500 stands for zero in the data rows.
Some points, one per row:
tensor([397, 580, 328, 595, 405, 665, 408, 634])
tensor([536, 331, 562, 349, 464, 353, 482, 334])
tensor([516, 335, 546, 378, 442, 387, 460, 364])
tensor([432, 663, 415, 641, 509, 651, 497, 659])
tensor([442, 353, 493, 387, 405, 445, 412, 417])
tensor([384, 423, 369, 368, 325, 449, 330, 438])
tensor([530, 332, 536, 404, 437, 397, 474, 368])
tensor([447, 350, 499, 391, 410, 427, 429, 400])
tensor([419, 402, 422, 335, 354, 400, 362, 388])
tensor([625, 387, 650, 388, 568, 320, 596, 334])
tensor([497, 681, 484, 652, 589, 635, 565, 658])
tensor([624, 592, 640, 665, 706, 562, 689, 574])
tensor([567, 672, 544, 676, 639, 622, 625, 641])
tensor([512, 349, 532, 322, 437, 324, 450, 339])
tensor([453, 349, 480, 327, 395, 373, 407, 366])
tensor([336, 549, 320, 497, 361, 580, 341, 565])
tensor([600, 400, 641, 361, 552, 308, 577, 324])
tensor([691, 442, 661, 472, 611, 386, 640, 398])
Then 13 other points, each followed by its number:
tensor([377, 630, 387, 588, 464, 627, 438, 639]) 0
tensor([433, 384, 442, 311, 357, 360, 387, 370]) 1
tensor([529, 664, 500, 692, 617, 654, 589, 665]) 2
tensor([430, 621, 346, 622, 437, 679, 431, 666]) 3
tensor([388, 635, 380, 632, 485, 674, 443, 658]) 4
tensor([653, 583, 646, 640, 715, 554, 697, 565]) 5
tensor([671, 411, 604, 451, 546, 365, 582, 367]) 6
tensor([452, 339, 493, 366, 404, 413, 411, 391]) 7
tensor([374, 609, 324, 575, 403, 643, 392, 640]) 8
tensor([685, 580, 647, 584, 673, 477, 683, 505]) 9
tensor([658, 402, 610, 448, 529, 383, 569, 388]) 10
tensor([479, 372, 506, 304, 418, 331, 435, 348]) 11
tensor([326, 465, 389, 455, 377, 547, 359, 517]) 12
Which three of these numbered points are nearest to each point below, ignoring the 2 directions in which the first points spread most? Their numbers follow each, nearest first.
tensor([338, 448, 425, 447, 402, 528, 370, 498]) > 12 4 7
tensor([593, 659, 567, 665, 662, 595, 638, 623]) > 8 2 9
tensor([684, 598, 632, 579, 664, 466, 666, 509]) > 9 1 8
tensor([662, 395, 637, 434, 564, 346, 593, 374]) > 3 8 10
tensor([323, 553, 371, 505, 425, 603, 392, 581]) > 12 0 4
tensor([370, 487, 326, 427, 305, 516, 323, 512]) > 9 8 1
tensor([664, 514, 698, 561, 712, 452, 705, 475]) > 4 2 5
